(in the rows, 128 means zero)
A single turn carries every row of the set below to another of its rows. Some are shown first; where does it send the rows asked next?
Sivi: [103 138 158 111 117 140 112 159 111 102 102 125 152]
ferel: [ 82 128 126  75 151 144 115 132 131 148 121  99 127]
Fuvum: [126 122 147 108 139 121 112 147 130 148 174 105  86]
zulud: [157 124 123 105 114  87 125  98 109 142 167 134 139]
Giz: [138 163 113 101 109 139 148 142 130 113 172 117 162]
tizod: [156 133 118 101  93 116 131 146  86 122 102 129 135]
Gekep: [130 153  84 126 138 170 149 143 137 117 139 158 110]
desu: [121 144 153 123 123 142 159 157 139 134 143 182 148]
kile: [107 131 118 145 127 115 123 135 112 169  92 178 137]
zat: [116 132  90 144 145 101 172 113 140 145 156 119 105]
Dul: [117 144 129 137 113 128 133 113  56 137 142 101 141]
kagi: [134 130 114  91 153 145 111 128 121 107 184 115 147]
tov: [102 145 118 116 174 124 133 129  60 146 134 115 133]
ruzoz: [ 78 162 134 110 143 127 145  90 116 125 110 143 140]
tun: [117 106 108 119 169 141 175 147 113 104 157 135 142]
Ledu: [ 97 107 106 127 139 106  87 103 131 135 166 144 109]
Sopuz: [141 149  98 105 127 132 110 100 121 173 103 138 154]
Dipe: [151 125 133 167 103 134 115 114 123 131 105 119 118]
dabut: [136 119 143 129 153 149  94 172 110 131 108 111 134]
pulot: [110 123 121 127 145 125 138 138 193 134 139 123 120]
silal: [ 98 125 140 142 103  87 126 156 114 121 176 145 138]
Dumuz: [115 131 132 142 141 123 133 173  96 114 174 155  99]
mora: [106 123  77 140 110 107 168 109 130 145 142 105 130]
Lofa: [159 139 112  94 162 124 109 105 132 160 115 145 139]
bozu: [ 82 129 156 118 116 145 124 124  94 163 141 144 169]
bibi: [120  96  99 157 132 136 152 154  87 144 117 113 110]
midu: [ 86 131 121 122 107 125 138 148 179 141 123 120 123]
mige: [126 128 129 152 161 122 134 133 110 173 118 183 124]

Sopuz moves to zat
ferel moves to zulud
Dul moves to Dumuz
And these:
Gekep moves to ruzoz
Lofa moves to mora
bozu moves to Fuvum
silal moves to dabut

A single turn carries every row of the set below to another of its rows. Some are shown first; where does it send the rows asked next?
gibiz: [ 82 163 118 117 141 130 104 128 109 130 142 158 144 124]
Nak: [156 125  97 153 128 104 136 130 126 143 130 129 159  91]
Rek: [162  89 156 122 130 131 104 136 133 108 113 155 109 177]
lufiv: [ 72 135 129 121 137 115 123 145  95 121 159 108 125 149]
Fef: [155  85  58 139 142 122 145 140 132 113 118 156 124 130]
karo: [141 125 106 132 117 128 140 113 157 134 129 100 120  99]
nefaf: [169  89 151 133 136 119 103 144 118 112 114 169 129 174]
dasi: [150  79  68 139 139 127 153 140 138 105 119 149 103 131]
Tedeg: [161 157 153 153 152 102 145 157 146 105  96 134 117 146]
Zenub: [119  92 124 132 123 114 113 147 158 115 130 114 119  81]
gomur: [125  99 110 131 127 108 101 148 151 127 128 126 148  81]
bigov: [100 103 161 129 145 121 108 143 108 127 104 162 155 180]
Per: [177  83 115 120 133 137 153 145 130 117 121 112 102 155]
kufe: [123  70  89 108 125 144 132 147 140 125 110 113 113 167]
Lobir: [112 137  63 133 136 125 145 137  99 112 110 125 108 175]
fuf: [150  87  58 127 137 132 142 130 147 115 116 145 112 134]
Rure: [166  97 141 118 132 128  90 131 133 121 110 161 133 178]
lel: [ 94 105 161 117 140 133 106 133 123 128 103 150 144 184]
kug: [ 75 141 120 119 139 111 114 143  94 130 157 113 143 150]
mas: [ 71 123 135 128 146 113 135 144 175 118 145 158 122 152]
divid: [114 132  70 141 138 121 152 143  91 106 112 129 103 173]
Vug: [165 166 138 146 154 100 129 152 146 118  93 140 142 146]
romi: [116 137  62 139 140 118 146 142  89 113 112 133 117 173]
Tekad: [189  85 105 135 141 118 149 158 105 124 122 135 137 150]
Nuvus: [183  98  92 108 134 135 129 137 132 138 116 119 140 156]
zago: [119 180 160 130 156 115 126 129 128 119 113 135 118 119]
Pif: [122 177 164 140 159 108 131 137 118 116 115 143 121 117]
vabom: [123 182 155 133 159 109 122 131 122 124 113 143 132 118]
nozi: [ 72 150 140 121 136 139 125 130 116 110 146 143 101 125]
Pepuv: [ 76 134 127 130 142 106 124 152  84 123 161 119 137 147]
gikis: [148 108 125 165 125 109 165 139 126 117 137 117 112  91]
zik: [ 80 118 137 148 153  97 142 160 151 115 149 177 135 145]
gef: [ 80 131 120 131 151 104 123 146 164 132 143 173 155 148]
peri: [132  56 101 140 136 122 152 172 105 112 117 136 117 158]
Kame: [157 166 144 135 149 113 131 143 162 114  92 124 121 150]
zedo: [ 95  97 172 129 142 128 119 143 114 118 107 154 134 182]
Zugi: [ 83 146 137 144 146 118 129 149  88 110 149 168 128 119]
Fibof: [137  75  72 122 136 124 122 157 114 138 109 140 158 161]
Mar: [126  88 124 148 130 100 117 161 138 114 133 131 135  77]

Rure moves to Rek
Kame moves to Tedeg
gibiz moves to nozi
And these:
lel moves to zedo
Nuvus moves to Per
Nak moves to karo
kug moves to lufiv
fuf moves to dasi
Lobir moves to divid
Pif moves to vabom
Fibof moves to kufe
Zenub moves to Mar
gef moves to mas

A single turn carries every row of the set below to another of its rows. Some are shown first; where does it send the rows asked next?
Digu: [133  91 136 171 160 119 144 111 109 106 174 142 148 169  99]
talot: [131 107 108 101 156 155 141  87 173 128 123 162 146 171  91]
liba: [134  95  85 132 136 118 108  79 129  86 125 126 132 165 165]
fesez: [111 102 126 123  95 130 153 103 149 126 134 133  89 192 153]
kini: [ 84  79 113 136 163 114 130 138 162 122 116 105 105 177 153]
mesap: [140 109  73 129 126 108 122  99 133 110 121 105  96 143 152]
Vifab: [114 120 132 119 154 126 141  96 139 107 198 121 132 156 110]
rafe: [109  89 155 105 141 118 141 121 129  96 158 123 109 175 168]
Zov: [103 124 139 143 162 115 143  85 143 127  58 152 130 167 101]
repu: [122 152 118 139 128 103 151 139 126 102 143  95 150 170  85]
Tiku: [125 122 132 150 184 105 151 139 147  99  94 118 132 200 146]
zuzo: [122  72 112 151 125 106 143  91 156 114 137 179 155 171 128]
lepa: [141  91 116  62 150 125 136 108 137 110  93 137 128 134 104]
Nidip: [127 102 132 165 137 127 156 104 131 108  80 135 122 154  53]
Bekez: [ 98  75  92 129 168 151 159  92 148 100 142 139 155 139 116]
Ruvoz: [118 106 141 114 146 128 136 168 111 121  91 104 133 154  85]
vegis: [126  99 141 176 132 117 151 100 130  87 163 125  95 189 130]
Melat: [155 137 113 122 145 103 153  73 116 139 132  91 141 158 125]
Mubut: [137 101  95 106 173 103 136  71 145  91 108 121  82 144 120]
keba: [117  96 137 187 155 140 129 117 103  93 132 129 161 165 123]
gof: [129 123 115 133 164 121 134  78 114 110  60 124 157 165 108]
Dof: [138 127 116 133 102 120 103  93 150 112 119  91 150 170  94]
Vaf: [121 134 147  78 188 107 144  92 135 114 118 136 113 154  96]
Mav: [121 121 120  53 143 114 140  87 126 108 136 126 133 170 114]
rovok: [102  90 127 125 165 123 165  92 121  98 113 141  67 128 126]
kur: [124  78 121 144 130 118 147 167 119 113 125 130 126 139  72]
sis: [119 111 161 136 101 134 165 146 113 112 103 127 147 168  91]
zafod: [135 108  90 109 138  88 112 141 157 117  95 101 108 148 107]
vobo: [135  85 144 130 116 115 124  82 127 107 117 155 101 148  61]
bubu: [ 98  84 136 124 116 151 147 142 142 105 139 158 120 187 149]
Mose: [100 105 136 149 145 140 184 122 157 139  92 155 131 193 109]
kogel: [159 114 140 148 130  96 165 119 103 102 124 126  78 187 114]
popu: [109 118 138 167 172 116 122 141 143 115  89 124 125 120 129]

sis moves to lepa
popu moves to Melat
Vaf moves to fesez
And these:
kogel moves to vobo
Digu moves to Zov
Tiku moves to Dof
keba moves to gof
bubu moves to Ruvoz
Mubut moves to vegis
talot moves to kini
zafod moves to Vifab

A single turn carries every row of the set below to another of its rows. Some are shown first; where does it send the rows asked next?
semat: [115 149 120 154 136  85 140 135  92 135 131 143 133  80 117 164 179 138
 142 138 146 122 105 112 105]
Sug: [191 184 119 127 130 139 114 146 116 146 119 105 136 114 128  92 140 115
 133 149 120 132 131  96 131]
Kamu: [157 145 137 121 148 120 115 126 125 153 161 157 138 130 130 133  67 119
 146 121 156 140 128  98 145]
vut: [127 116 144 172 164 138 159 138 129 129 148 136 145  95  78 133  80 154
 118 139 109 134 137 129 112]
Latan: [165 158 117 154 147 123 159  97 133 158 157 115 139 144 120 148 146 145
  70 120 127 131 140 109  65]
Vuva: [147 100 103 162 123 114 122 130 107 142  88 150 156 172 102 159 158 126
 148 147 123 107 125 127  82]
dozir: [130 128 155 142 148 128 152 148 105 147  84 145 134 148  98 149 136 174
 137 128  84  80 155  92  95]
liro: [124 112 109 119 108 108 112 154  93 160 125 123 139 116  92 178 168  99
 131 143 105 133 138 119 108]
vofav: [110 169 148 163 150 114 151 122 113 144 135 131 130 111 128 144 143 149
 127 159 126  46 150 101 105]
Tefat: [130 134 145 141 110 114 163 120 102 119 171 135 144 151 103 127  94 139
 124 128 161 172 162 147 114]
giket: [163 144 123 144 154 103 135 111 104 144 151 150 111 128  85 117  77 160
  96 123 114  91 145 137 131]
tofe: [159 143 116 134 148 142 162 151  99 173 148 130 128 140 166 120 152  93
  93 132 161 127 171 123 120]
Fis: [105 138 135 121 169 115 177 128 129  93 121 126 114 132 136 107 128 169
 111  88 114 139 173 137  97]
tude: [150 161 139 143 145 139 129 125 156 126 118 133 100 104 108 105 161 151
  67 144 111 132 131 131 122]
Piz: [169 139 114 128 114 135 129 154 141 129 145  76 125 169 148 128 139 147
 122 145 147 163 124 136  94]
mut: [180 139 112 106 136 135 128 111 133 144 142 106 158 129 113 137 103 144
 128 129  81 112 180  74 100]
niki: [105 133 141 130 133  89 128 141 104  95 130 174 131 126 140 142 169 117
 138 164 143  94 153 143 127]
nog: [120 111 110 113 159  73 112 128 101 131 114 138 164 167 118 142 154 176
 145 126  95 104 118 120 117]
zated: [151 150 122 168 153 109 134 141  87 154 135 158 125 161 156 150 150 138
 106 139 113 159 113 123  67]
Tuk: [148 125 123 139 163 103 144 124 123 156 117 127 135 159 110 145  88 137
  90 127 171 151 151 179 115]
Sovun: [116 158 105 130 161 138 161 149 148 159 111 134 126  73 132 102 119 122
 116 105 128 103 169 111 133]
Tabo: [150 132 127 130 136 142 111 138 144 138  92 123 158 102 184  98 109 153
 142 132 103 134 142 118 140]
rava: [ 69 153 140 120 134 108 143 125 134 144 125 121 128 182 122 140 156 131
 111 137 155  98 179 144 113]
nuge: [129 159  76 124 109 106 123 111 123 161 117 118 165 134  98 157 119 173
 110 125  84 145 142 104 114]
sen: [ 97 157 125  91 143  74 154 128 144 144 119 108 126  73 108 115 132 137
 125 140 119 130 136 133 117]
kozi: [144 126 123 128 124 132 140 123 120 135 109 116 116 132 166  99 163 169
 104 135 159 170 162 153 146]
sev: [ 97 138 123 114 169 123 124 137 110 179  97 122 135 167 134 132 144 148
 171 106 143 117 147  81 137]
Kana: [146 119 122 144 181 131 125 129  77 166 120 119 150 118 117 116  82 107
 145 126 128 156 158 130 143]
lela: [144  96  98 119 126 156 132 126 137 116 109 141 140 169 128 142 115 138
 144 175 121 107 163 104 158]
Memir: [139 133 118 158 114 138 122 113 141 106 131  97 118 133 132  99 118 169
 115 126  70 123 136 139  86]
Vage: [149 122 106 143 119 129 138 166 115 170 129 146  93 106 132 121 136  97
 144 181 142 110 168 134 108]
safu: [161 108 119 119 153 147 149 123 142 109 116 122 135 167 158 131 109 149
 166 121 154 146 183 100 100]
rikol: [122 145 151 117 142 115 123 127  84 176 139 103 129 115 159 181 146 121
 154 137 137 122 151  78 113]
lasaf: [116 126 150 135  98 123 146 112 115 153  98 116 120 157 108 187 149 136
 126 130 140 135 178 123  68]
vasuk: [117 129 142 133 177 103 164  89 108  87 112 138 124 159 151 108 146 146
 140 140 140 138 113 121 118]
Fes: [ 87 118  92 112 133  89  96 108 146 130 116 146 134 132 117 138 149 145
 164 136 147 100 150 125 140]

Sug moves to tude
vasuk moves to lela
tofe moves to Sovun
And these:
vut moves to Tefat
semat moves to niki
rikol moves to vofav

A single turn carries every row of the set below to another of its rows. Some are shown first; where does it send the rows asked next?
kuzi: [156 116 160  46 167 142 123 167 142 108 114 126 127 138 112 168 143 125
 113 149 141 181 141 114 176 154 103 106]
tutir: [154 119 120 142 156 108 137 164 143  64  79 133 125 148  28 150 106 127
 124 158 174  97 139 115 149 150 113 114]
tibav: [155 111  90 113 124 109 142 130 129  79 165 126 124 157 144 140 157 120
 115 174 163 107 104 123 135 164  94 106]
tadiv: [156 113  98 102 118 152 120 125 147 123 129 172 118 124 153 157 132 126
 111 127 186 138 170  91 167 165  99 128]
zab: [154 135  67 169 133 137 107 132 159  78 113 130 113 124 140 160 144 110
 107 116 137 169 120 111 178 134 118 117]
Gipam: [148 144  58 168 136 121 120 138 153  85 113 134 117 138 135 149 139 100
 109 109 135 171 120 105 164 143 104 116]
bab: [150 118 151  65 138 118 148 138 125 100  67 132 133 168 101 157 107  83
 122 104 182 155 158 106 157 147 106 146]
bet: [155 116 154  66 135 145 127 147 132 100  67 141 128 143 101 161 113  93
 116 111 191 146 167 100 173 139 120 146]
Vem: [159 118  53 124 108 139 120 100 129 100  82 117 120 143  39 152 128 127
 136 157 163 141 127 124 188  94 119 117]
nok: [161 105 132 143 153 122 129 151 146  51  80 121 120 140  35 166 112 137
 126 165 173  98 135 126 165 140 128 117]
banoz: [154 113 162  47 167 127 135 157 138 105 115 116 130 152 115 171 143 123
 115 145 135 186 134 119 170 157  97 106]
Tuzi: [162 101  97 114 121 128 129 128 133  73 164 124 121 142 148 148 163 129
 113 179 168 103 108 125 150 157 109 107]
vot: [156 119  53 124 109 120 133  92 123 100  84 111 123 160  38 149 124 120
 139 152 155 145 119 128 178  99 108 117]
Dalu: [150 124 153  45 169 129 133 173 139 116 114 130 131 149 109 160 140 117
 113 143 140 184 139 110 162 160  91 105]
zuta: [162  75  82  62  82 133 138 114 146  67 146 139 118 148 100 148 126 146
 138 172 144 142 120 103 155 129 106 123]
kupe: [157  85  74  61  86 119 148 120 141  77 146 146 123 160  95 137 122 137
 138 166 142 143 119  98 140 137  93 123]
Zutes: [159  87  72  62  85 138 134 132 148  79 144 157 119 141  94 136 123 142
 135 170 150 137 128  90 149 132 101 123]
rafu: [168 127 109 111 142 135 134  91 131 118 123 102 117 164  14 175 135 122
 133 131 121 147 126 135 171  94 110 125]
Lomu: [151  92 148 178 163 133 146 154 156 126 135 124 112 174  89 167 134 131
 120 122 135 139 160 112 129  89  95 120]
fimo: [151  92 146 178 163 139 140 158 159 129 136 129 111 166  87 165 136 132
 119 124 139 138 164 108 133  87  99 119]
kobug: [153 147 162 137 196 112 145 160 119 110 133 142 126 156 105 164 116 116
 124 143 152 131 137 144 144  81  91 129]
Mufev: [166  86 123 103 115 136 135  81 140  95 132 128 117 146 166 186 136 133
 122 129 170 153 147 125 180 158 107 133]
mim: [153 128  46 124 109 128 128 109 127 111  82 127 124 149  33 139 124 119
 134 153 163 140 128 115 177 101 107 115]
dun: [153  87 151 179 162 139 141 151 158 123 137 121 110 169  89 171 136 133
 121 126 135 139 161 114 136  86 102 120]
nop: [152 133  70 170 134 119 122 120 153  74 114 117 116 144 142 162 142 105
 112 112 129 176 112 120 172 138 110 118]
Lidu: [155 147 164 137 195 131 132 168 126 111 134 150 123 140 106 165 119 121
 121 147 158 125 144 139 152  75 100 129]
Dipiz: [157 109 130 143 155  97 146 143 137  52  81 113 125 162  33 163 108 129
 130 158 164 105 126 131 152 147 114 118]
Sude: [161 147  91 111 146 134 133 118 133 136 120 129 120 159   3 153 130 113
 129 126 129 139 138 116 156 103  98 123]
Vodom: [159 101 166  67 135 133 137 123 128  87  68 117 128 158 109 176 114  96
 121 111 182 156 153 118 177 137 123 147]
Kefo: [150 113  98 101 123 101 157 101 132 120 131 149 125 170 153 155 123 110
 122 114 166 155 150 107 143 179  73 131]
nuv: [169 134 104 112 140 163 114 112 139 125 121 124 114 138  10 168 138 128
 125 136 135 136 142 121 180  90 119 123]
lape: [159 136 170 137 194 124 138 152 123  99 133 133 122 148 111 175 121 125
 124 148 153 130 136 151 156  74 102 130]
lenis: [156 114  86 112 123 127 128 146 135  85 164 142 122 140 141 134 159 124
 111 177 173 100 114 112 141 163 102 104]

vot moves to mim
nuv moves to rafu
And these:
nok moves to Dipiz
Kefo moves to tadiv
bab moves to bet
nop moves to Gipam
Tuzi moves to tibav
fimo moves to dun
banoz moves to Dalu
kupe moves to Zutes
kobug moves to Lidu

